X: rows in 4 groups, each row roughly a mix of its group's directions:
X (128 x 10):
[[  7   5  14  19 -17   4 -28  14  -7   3]
 [ 10  20  -1   6  -3 -22  18  24   0  -3]
 [ 10  11  18 -28  -8 -19  12  -8   0   2]
 [ -7  22  18  18  -6   7   4   0  24  10]
 [-21  16   7   1 -28 -12 -15   6   5   1]
 [-24   8   3  -1   1   1   6 -33 -13   7]
 [  6  30  13  16 -12  -4 -11 -10  15   0]
 [  0 -33 -16   6  11   7  -4  -7   8 -18]
 [-27  10   5  -1  18 -26  -6   8  -3   6]
 [  4  -3   3 -33  18 -14 -11   3   2  13]
 [-14  -7  -7   8   1  -2 -17 -13  -5  33]
 [ 13   1  -7  22   7 -16  -7  20  15 -17]
 [  7  22 -16   1 -24   1   2  12   5 -20]
 [-20  -6 -12  -3 -21 -13  16 -10 -12 -17]
 [  0   5   5 -30  -6  20  -8 -11  10  17]
 [-14 -30   1  -3 -10  23   1 -15   1   8]
 [ 27  19  14   1  -3  15  -1  17  11  -6]
 [-28  11 -26  -8  -4  -1 -13  -3  13  -1]
 [  7  15   7   2 -20  -7   4  34   3  -5]
 [ 18  17 -10  -5   7   8  -6  32  -7   5]
 [ 14   1  -4  18  12 -22  -1  10  19 -19]
 [-16 -15 -10  -6 -24  -9   3   0 -15 -22]
 [-10  -6  -6 -23   9  15  10 -29   2  -4]
 [  4  17   7  14   7  15  -4 -19  21  18]
 [-19  17 -18  25  14  -9   3  -8  -7   2]
 [ -4 -30  -3 -15   6  -4  -3  14 -15 -19]
 [  8   7  18  -7  31   3   8  -9 -19   1]
 [-14  -1  17  16  -6 -11 -23  -1  -3  22]
 [  1  -9   4 -14   2 -19  -1  20  21  21]
 [ -8  -2   5 -12  14  25 -10 -15 -16 -19]
 [  0  -3  -1 -21   3  31  11  16  10  -8]
 [  7 -27   4  16  -9 -12  10   6  20  11]
 [  5   7   0  -1 -10   8  -3 -39 -12  -8]
 [-18   6   9 -21   4  -8   4  -1 -28  15]
 [  5  10   8  29  -2  10 -24   5  12 -11]
 [ -6   0   7  -6 -28   2  -8  10 -29  -8]
 [ 15   3   6 -19   9  20   8  -4   8  27]
 [ 20   2   6  10 -10  16  -8  19   7 -25]
 [ 12 -28  -6   9  -6   0  -2  15  25  -8]
 [ -2  32 -25  -9   5 -12   5  -3   6  -3]
 [ -6 -19 -11 -13  16  11  -3 -28   0 -10]
 [ -8  -4  19  11  11   0  11 -14 -19  25]
 [ -1  35  10   6   6  10   9  18   4  -7]
 [ -2   1   2 -20   3 -14   9 -15  -6  32]
 [  6  15  17 -15  -8 -13   3  -3  -4  30]
 [-14 -16  25  -9   7  -4   3  26   2  -8]
 [ 11  15 -17 -20  10 -11   8  -5  18 -19]
 [ -4 -17   9 -16  20  14 -12  23  -6   6]
 [ -8  -3   6 -16 -18  10 -29 -11   1  15]
 [  3   6 -28  -3  -4 -16  10  27  -6   1]
 [-19  -1 -10  20   7  -7 -21   6  22  -7]
 [ -4 -20   0  12   4   4 -29 -14   1  19]
 [ -1 -20  -7 -18  -5  19 -17  -5  12 -18]
 [  3  17 -16 -11 -29 -21  -2  -1   1   4]
 [ 15 -11   8  -7  17  12 -10  14  -5  28]
 [ 23 -15 -19   9   0   1   7  -7   0 -26]
 [ -6 -33   3   3 -15 -12 -17   5  -9  -9]
 [  4 -21  -3 -11  16  -5 -26  16  -1 -13]
 [  1  -1   2  -4  17  36   4   6   4  18]
 [  6 -15  12 -13  -5 -14 -10   0 -26  19]
 [  8  -8  -8   4  22  17 -13   8   3 -28]
 [ 16  -5 -10 -20 -16   3  -3 -30  -7   0]
 [  1  24 -16  16  -7 -20  -8  16   8  -7]
 [ 28   5   6   7 -16  22   3   1 -18  -3]
 [ -9   4   1  15 -18   2 -21   7   2 -29]
 [ 17  12  -7   0 -17  16   5 -24 -12  16]
 [-12  -1   2  18 -10  22 -20 -18   8  11]
 [-11 -17 -10  -4   7  27   9 -12  -5  21]
 [ -4  22 -20  19  -3 -16  -1   0   7  21]
 [-12  -2  10   5 -35 -19  -1  -5   4   9]
 [ 12   4  -1   3   7  -3  10  36  19   0]
 [ 13   4   6  -7  17  13   3 -11  12  31]
 [  2  -5   0  -6 -18   1  -8  37   2  11]
 [-14  17  -5   1  -8 -24  -8 -16  19  13]
 [  1  26   9  10  20 -21   8  -7 -13   5]
 [ 11  10  -1   6  -8  25  31  -6   9  -1]
 [ 27 -10   4 -12 -29   6   3  -3   5  -9]
 [  8   0 -34  12   9   2  -5 -17  -8 -14]
 [-13 -20  -1  12 -23  17  -8   7  -4  18]
 [-18  -7  -2  10 -24  17   8  -8   0 -23]
 [ 24 -10 -10  17  24  -7 -12   5   9  -7]
 [  8 -11  -6  -5  12   6   0 -38  -7   9]
 [  2 -24  -1  29   7   2  -9   9  12 -13]
 [ 11 -27  -9 -21  24   0   0   0   6   0]
 [ 10  -3 -25  -8 -12  -2  -1  15  27  -9]
 [ 27 -23  -6  -6  10  10  13  -8  14   0]
 [ 13   1 -28  -7   2 -28  -7  -7   6  -3]
 [-10   1  -3  -1  -5  18 -17 -26  22  -9]
 [  2   4  -7  -4 -33  17 -17  15   3  -5]
 [ 21  18 -20  10   5   4  14 -21  -2  -5]
 [  9  -4 -21 -24 -14   4  -6 -11  20 -10]
 [ -5   8   4   9   4  -9   6  39  12   0]
 [ 18  14  22  -3   7 -25  10   7  -7   9]
 [ 25  -7  18  -1   2 -21   2  16  12 -11]
 [ -6  11 -13  27 -15   8   2 -18  12 -13]
 [  6  -6   6 -24 -10   7  -3 -22  10 -23]
 [ 21  -1  -9  26  16   3   7  -6   6 -20]
 [ 18 -10   4  10  24  13   2  22  -7  12]
 [ 14 -13 -17  23  10  -4  -6  -3   8 -23]
 [  2 -11 -15 -24 -24  -8  -7   1 -17   5]
 [ 12  -3  -3 -18   4  10   7 -27  23  10]
 [-18 -18 -15  13  -2   2   2 -23  18 -10]
 [  6  11  34   9   9  -8   6  -3  19   6]
 [  5  25  16   5 -28 -11   0  -7  -8  -2]
 [ 10 -13  16  34  -7   1  -1  -9  -9  -8]
 [ -8 -13  10  23 -18   7 -12 -14 -19   3]
 [ 16  25  -3  -8   4   3  16 -16 -12  18]
 [  3   1   1  18 -32  13  16   2  -9 -10]
 [ 10  12 -18  14   0  -9  13  25 -15   9]
 [  5 -10  11 -30   9  13  15 -16  -5   9]
 [ 28 -13  -1  -9 -18  24   2  -3   1   5]
 [ 11   5 -10  -1  -2 -18  14  33  -6   7]
 [-12  12   1  10   0  20 -15  10 -28   9]
 [ -2  27  14 -10  -3  -8  15  -9  -8  23]
 [  9  25  15   9 -10  -9   7   1  -6  26]
 [  5  22  -2 -16   7  -6  10 -13 -20  22]
 [ -2  19   0  13  -4  21  26 -13  10   6]
 [ 11 -21  -3   5  32  17   9  -1   4   1]
 [-10 -22   7  -1  19  23  -8  14  13  -7]
 [-30 -13  14 -16  -8   4  -9  18   0   1]
 [  5  18 -19 -15   9  27  13  -6   0   2]
 [ -1  11  27   9   0  11  -1   9  24 -17]
 [-27   5  -7 -26 -12  -7   7 -14  -6  -1]
 [-12 -15   3 -14  29 -15  11  -6   9 -11]
 [-30  -2  24  12   4   6   5  13   2 -10]
 [-13 -20  21  -3  -6 -11 -21  15  -4  11]
 [-11  33   5   4   3  -2  24   1  -3  11]
 [ 12  -1  -9 -12 -24  19  -4  12  -5 -22]]
the one row of each list that fits no group (the others fit one group, some only roughly):
    k587: [-8 21  4 30  1 -1 -6 -4 -4 23]
    k388: [ 2 10 15  7 33 14 14  9 -5 -4]
    k563: [ 13   7  11  15   0  16   3  26 -18  14]
    k972: [-13  -8 -12 -10   2 -31  11 -10  -6 -16]
    k556: [-12  34  -4  -5 -18 -12  -6  -2 -12   3]
    k301: [ -9 -11  18  18 -14  12   3   9  18 -19]
    k506: [ -6   0  14  10  12 -14   4 -23 -22  16]
    k469: [  7 -10 -26 -17  -8  -5  11   9 -20 -12]
    k998: [ -5 -17   7   1  21  13  -8  12  -1 -29]
    k295: [  5 -25   7  -6  18  21  12  -8  -4  15]
    k260: [  9 -13 -18   4 -11 -29 -20  -4  -1  -5]
 | k998
    k542: [  6  11 -22  17  24   6  -8  16   7  -8]
    k172: [ 12   4   5  11  -3 -32  19   4 -16   5]
    k745: [ 18 -11  -6 -20  -2   9   9 -24  -1 -18]
    k228: [ -2   4   5  17 -15  20 -16  25   3  12]
    k358: [  0  -2  -2 -28 -11 -27  -3   3  -5 -18]
    k522: [ 24  18   9  -8 -13   6   1 -13 -21  11]
    k558: [ -2 -24  19  -1  -1  20   0   6 -25   1]
    k280: [ -3  16  23 -18 -18 -15  -9  -6  -8 -11]
    k487: [15 18 14  8 12 20 -2 13 -1 21]
    k623: [ -1  24  12 -12 -12  -8  -6 -21   8  19]
 | k522
    k899: [ -7  -5 -26  -2 -23 -15 -11 -12  14  -4]
    k440: [-14 -15   5 -17  -7   5 -23 -16  19   7]
    k777: [ 8 13 37  8  9 14 -4 -4 -4 -2]
    k344: [ -5  -9 -29 -24  -4 -12   5   6  -2 -15]
    k647: [ -1  19  16   1  -1  24 -18  13  -1  17]
    k655: [ -9  15  13 -30 -17   0  -2 -14 -10  -1]
    k25: [ -2  -5   5 -21  -7 -20   2 -30 -11   4]
    k375: [  9  -6   5   0  17  12 -29   7  21  -6]
    k654: [  4  12 -14  17  12   7  -1 -22 -25   3]
    k224: [ -9  16   8 -24   4   3   0 -24 -12 -16]
    k881: [ 19 -14  12  -8  29   2   5  -3   6 -19]
    k188: [-27  21   8  -7   0  22  13  -2   3   5]
    k991: [-11 -16 -10   9 -19 -23   7 -19  -7  -9]
    k656: [  5   4  -1 -10  -1  -8 -18 -27  26   0]
    k247: [-11   7 -15 -24 -20  15 -14  -1   2 -13]
 | k777
    k43: [-13   7  -6   6  26  -2  26  -5  -5  17]
    k77: [ 18 -21   2   2  -4   7 -25 -16  13   9]
    k716: [ 15 -19  -7 -26   0 -17  18   4  -8  -5]
    k847: [  7  -8 -13 -33  -8   7   8  -6  19  -6]
    k373: [-15 -10  -2 -11 -19  12 -20 -16  -2 -19]
    k734: [-24   4   7   2  -1  -2  13  17  20 -21]
    k986: [ 10  11 -12 -34  -4 -15  -5 -10  -6   8]
    k638: [ 12  -2  -4  -5 -27  22 -19 -13  -5  -3]
    k907: [  9 -22 -17 -12  14   0   1 -23 -14   6]
    k501: [ 21  12 -12 -12  30  -3  -2   3  -5  11]
    k103: [-19   4  -8   8  21  -4   1  24  21   1]
    k72: [  2  -8 -18  -7   7  -8 -10  -4  19  31]
    k500: [-23   0 -10  -4   7 -17  20 -24   4   5]
 | k986
    k530: [-10   2   1   2 -19 -32 -15  -9  -3  12]
    k30: [ 15 -23  21  -5  18   1   2  -9   7 -18]
    k916: [  8 -10  -6  17 -16 -20  22 -11 -11  -9]
    k713: [ -5 -19  -9 -11   6  10  12 -21 -19  17]
    k444: [  4 -32 -10   7   2  18  13 -11  -5  13]
    k104: [-21  -5  -7  14 -15 -17  -9 -25  -1  -5]
    k648: [ 27 -23   0  17   0  -8   4  15 -11   2]
    k10: [-10 -22 -12 -21  23 -13  -3   8  -5  -5]
    k175: [ 1 -8  3 13 16  8 -6 12  3 35]
    k12: [  6  14  17 -19 -22  -3  -8  16 -16   7]
    k69: [ 16  17   7  -6 -21   4  21  11  -4 -18]
    k931: [  3   3 -28 -19 -16 -16   6  15  -1  -7]
    k619: [-28 -21   5 -15  -2  -1 -19  -9   5  -6]
 | k713
    k725: [ -2 -23  -3  19  28  -1 -10   2  -6  12]
    k231: [ 16   8  -1  -7 -14 -15  31  10 -10  -5]
    k744: [ -8   1  -7  12  18 -19   9  21  13  19]
    k429: [ 35  12  -7   5  -1   4   4 -13  17   8]
    k529: [  1 -19   1 -17 -12   0  21 -21 -17   2]
    k509: [-21  13   8   2  -9   8 -12 -19  12 -22]
    k965: [  7  -9  -1 -23 -25  -7   9   5  22   7]
    k935: [-11  13 -26  16  -6   0  -8  -4  24  -9]
    k918: [ 15 -11   2 -25   0   8  -1  27  -7 -13]
    k951: [ 21  -7  22   3  23 -12  15   3  -5   8]
    k21: [-32  14   9   4 -14  10  12  -7  -4 -11]
 | k529
    k845: [-18 -22 -10 -10  23   8  -2   9 -16   9]
    k954: [-15  -4  20  -6  -9  22  21 -16   2   3]
    k309: [-12  12   0  29   5 -18  19  -9  -5   4]
    k209: [-19 -10  -4   0  17   0 -10  17  28  -4]
    k871: [  1  10  15 -12  18  -1  15 -17 -18  19]
    k843: [  8  19  11  22 -16  -3   6  11 -19  13]
    k866: [ -2   0   5  21 -13   3  -3  29 -18 -12]
    k789: [-21  11 -13  17  -5   3   7 -12 -13  24]
    k129: [-21  12  -2 -17  18  15   5   2 -21   4]
    k285: [ 12 -25  26  -7  12  -1  14 -10   1   5]
 | k954
    k98: [  6   7  -3  24  -2  -2  27  14 -11 -15]
    k391: [-23   5   0  -8  10 -20   7 -16  14 -19]
    k940: [  4 -11  19 -11 -20  -4 -12  13  20  15]
    k325: [ 16   4 -16   8   3   0 -16  28   9 -16]
    k533: [-11 -11 -11  -5  -1   6   0  37   3 -11]
    k17: [  7  11  -7  11 -11  26 -11 -25   7  -7]
    k697: [  3   4  10   9  20 -10  23   7  14 -22]
    k837: [-23   3   0 -27   7  20   5   2 -14   8]
    k23: [ 11 -12 -10  -2  26   0 -16 -24  10   0]
    k235: [ 17   6  -1 -24 -17  -4   1  -7   6  26]
    k233: [-24 -21  -5   0  12   9 -17   8  16  11]
    k791: [-24   0  -9  35   0   4   2   1  -7  -4]
 | k23
    k704: [ -5   0  13   9 -19 -23 -16   6  18  13]
    k42: [-15   2   2 -11 -14   0   1 -13 -18  30]
    k457: [ 24 -24   2  -4   4   2  11 -24  -8   0]
    k658: [  8 -12 -22 -10   7  14  -4 -28  10  -3]
    k152: [ -3 -20  17   9 -29   5 -10   6  12  -4]
    k721: [  4 -15  17   5 -23  30   3   0  -4  -3]
    k877: [-22   8  -1  18   1 -16  -3  28  -9   4]
    k874: [ 16 -17  -1 -16  21  26   2   8  -1  -3]
    k450: [-16 -21  -6   2  32   3  -2  -6 -13   2]
    k967: [ -3 -15  25 -19  -7   0  13 -18  -7  13]
    k61: [ -7  19  22   6  21 -10  17   9  11   0]
    k550: [-13  14   0  25 -13  18   7   5  -1 -21]
 | k457
    k538: [ -6  13  -7  -2  25  14  20 -12  10  16]
    k680: [-24  18  -2  -8  17  18  14  11  -3  -9]
    k934: [ -4 -11 -27  -9 -10 -17  -6   2  14 -21]
    k546: [-19 -30   7   0  -4  -3  -6 -22   2   9]
    k128: [  6 -10   3 -27 -26  -1  -4   7 -13 -14]
    k928: [ 20 -13  17   4 -31   3   6   0  10  -2]
    k816: [  4  -3 -22 -25   1  22  -7   2   8 -15]
    k387: [-5 -9  6 36 20  0 -6 -5 -3 -9]
    k822: [-22  16  14  12  -2  -4  -8  15  24  -5]
    k315: [ -9 -20 -11  -3  13   1 -21   1 -28   2]
 | k546
    k466: [ 20 -11  -2   9  -9  -4  16  14  -2 -28]
    k331: [ 18 -17   2 -13   7  -5   0 -26   4  21]
    k779: [-10   4  -3  14 -22   6  14 -26  -1  15]
    k498: [-27 -13 -15   7 -14   4  -9  -1   5 -22]
    k217: [ 27 -13   7 -10  -5  14 -13 -13  14  13]
    k308: [  5   8  -1  -3   5  -6 -10 -17 -22  31]
    k94: [ -8  13   3  25 -20  -4   9  20   5 -14]
    k313: [-23  17  16   3   6 -21  13  -5 -15   0]
    k987: [ 24 -15 -11   7  15 -11  23  -4   9  -2]
    k15: [  3  -9  -6 -30  -1 -21   0  -2 -19  11]
 | k94
    k86: [-12  17 -15 -11 -21  16 -11  12 -12  10]
    k773: [-18  19  -1  -8  30  13   7  -2 -11   5]
    k184: [17  5  7 21  2 30 -7 16  1  2]
    k425: [ -2  11 -16 -21 -29   9  -1  -9   1  11]
    k53: [ -2   4 -20   9  18  23  -2  13 -12  17]
    k743: [ 10 -22  19   1 -26 -17   2   4  -5  -2]
    k161: [ -5  -9   1   7  19 -19  25  -4   7 -20]
    k532: [  1  10  -2  -3  -3  -1   9  27  11 -30]
    k577: [ -6  -1  -9  13 -19  22   6  -5  21 -19]
    k97: [-22   3  -8   9 -20  -9   2  -1  17 -23]
 | k161
    k47: [  7  29  14 -13 -10 -14  -5  12 -16  -1]
    k981: [ 12   8  15 -13  -5  30  -1   6   2  21]
    k434: [ 17  -9  19 -10  27  -4   7  -6   5 -18]
    k122: [ 19 -15 -20  -8  13   7  -4 -13  15  17]
    k422: [ -6 -19 -11 -23  -6 -22  10 -15  -9   3]
    k423: [-14 -19  -4   2   7  19  -1  11 -21 -21]
    k636: [ 10  10  14 -13 -31  -7 -15  10  -8  -1]
    k51: [21  6 31  0  7 -3 18 -5 11 -6]
    k904: [ 17  -6   0  -2   0 -40   5   0  -4  -4]
    k195: [-14  19  22  -2   7  -8  11 -22   1  16]
    k385: [ 14 -11   4  -6   2  18 -29  14   9 -12]
 | k195
    k515: [-14  35 -17   3   0   0  -4  -1 -14   4]
    k736: [ -8  12  -5 -29  11  19   7 -14 -13   6]
    k357: [ 21  14  14 -16  -8 -14  -6  24  -2  -6]
    k669: [ -2  -7 -19 -21  29  -9   6   1   1  14]
    k547: [ 20   0   6 -12   2 -27  -5  19  -6 -14]
    k160: [ 10  12  31 -12   3  -7   1   1 -22  11]
    k996: [  3   7 -17 -18   7 -21  -9  13  24   5]
    k433: [ -7  -7   9  12  -7  13 -16  24  -2  25]
    k865: [  0   3  -4  24  18 -29  -3  -2   5 -13]
    k786: [ -9  21  -4  20   3  10  19  18  -1 -16]
    k118: [ 13  21  -8   6   6  -8 -16  28   2 -13]
    k432: [ -8  10   1  21   7  29  14  -4   7 -15]
 | k669
    k251: [ 10 -13 -10  11  12  12  22  20  -9 -16]
    k58: [ 16   7   0 -39  -8   4   3   4   4  -7]
    k900: [  3 -11  -3 -22 -28   3  10   5  -3 -21]
    k38: [ 8 -5 -5 26 20 21  9  4 12 -9]
    k237: [ 1 13  3 30  8 27  1  2  3  9]
    k76: [-17  -6 -20  10   0 -19 -27  -7  -4   4]
    k683: [ -4   7  -1 -23  18  16   9 -13  16  18]
    k262: [ 3 -3 14  8 -5 15 21  7 -1 31]
    k415: [ 14  -6  15  -1  23  -3  11 -19   4  22]
    k84: [ -1  16 -16  10 -15  -3 -17  28  -2  -5]
    k738: [-12  10  11  29   1  -7 -21  12  -9   7]
    k390: [-6  5 12 -2 11 -8 -4 -5 39  8]
 | k262
